128 stands for zero in the data rows.
Here are some points, one per row:
[192 142  86 130 135 140  97 134]
[ 86 115 139 123 131 121 131 112]
[105 171 108 116 137 118 140 129]
[190 165  77 144 115 144  64 146]
[ 99  64 158 125 112 116 195 129]
[184 150 113 122 137 151  18 141]
[101 171 130 128 115 125 125 139]
[ 89 154 115 111 137 122 141 117]
[108 107 148 119 148 105 200 104]
[179 110  92 127 125 144 119 164]
[ 83 120 140 131 113 125 127 130]
[160 155 116 131 116 135  39 153]
[108  69 158 119 135 126 201 104]
[109  75 159 118 137 123 190 100]
[ 81  67 158 127 111 125 176 121]
[145 103 154 123 150 114 215  94]
[ 87 132 139 131 118 120 125 124]
[155 188 101 135 110 144  80 147]
[ 93 160 128 123 131 121 131 126]
[ 93  80 165 133 131 123 185 106]
[126 107 157 125 149 101 223  98]
[119  78 165 134 130 114 201 105]
[199 107 111 144 106 172  19 162]
[175 146 111 127 118 149  52 156]
[184 146  83 137 144 151  98 148]
[196 146  89 144 130 126 105 164]
[ 96 171 131 133 117 120  96 139]
[ 89 137 134 120 134 116 136 121]
[134 112 158 130 155 104 206  95]
[ 99 163 109 116 140 126 118 116]
[152 174 104 133 111 136 114 158]
[188 131 117 126 122 157  41 151]
[ 59  80 156 131 107 125 168 137]
[ 84  82 160 136 115 129 159 107]
[174 164 124 121 111 147   0 154]
[ 75  89 158 124 125 119 186 111]
Along one direction, these points spread out more than along any other. For each point below, how far along it does it lie, from 0 to 99? 50 is the average, and the first point above lies past it.
[182 143  85 134 142 136  61 136] >> 69
[ 89 135 131 125 136 113 133 121] >> 45
[121 184 123 128 105 132 100 152] >> 59
[163 165  99 129 151 134  54 121] >> 68
[112  78 165 146 118 121 165 109] >> 37
[102 166 110 114 149 129 119 107] >> 52
[190 125  88 143 126 141  54 158] >> 71
[ 94 170 111 117 132 121 149 137] >> 48
[ 98  70 158 130 117 123 191 117] >> 32
[142 117 164 121 153 103 240  90] >> 29
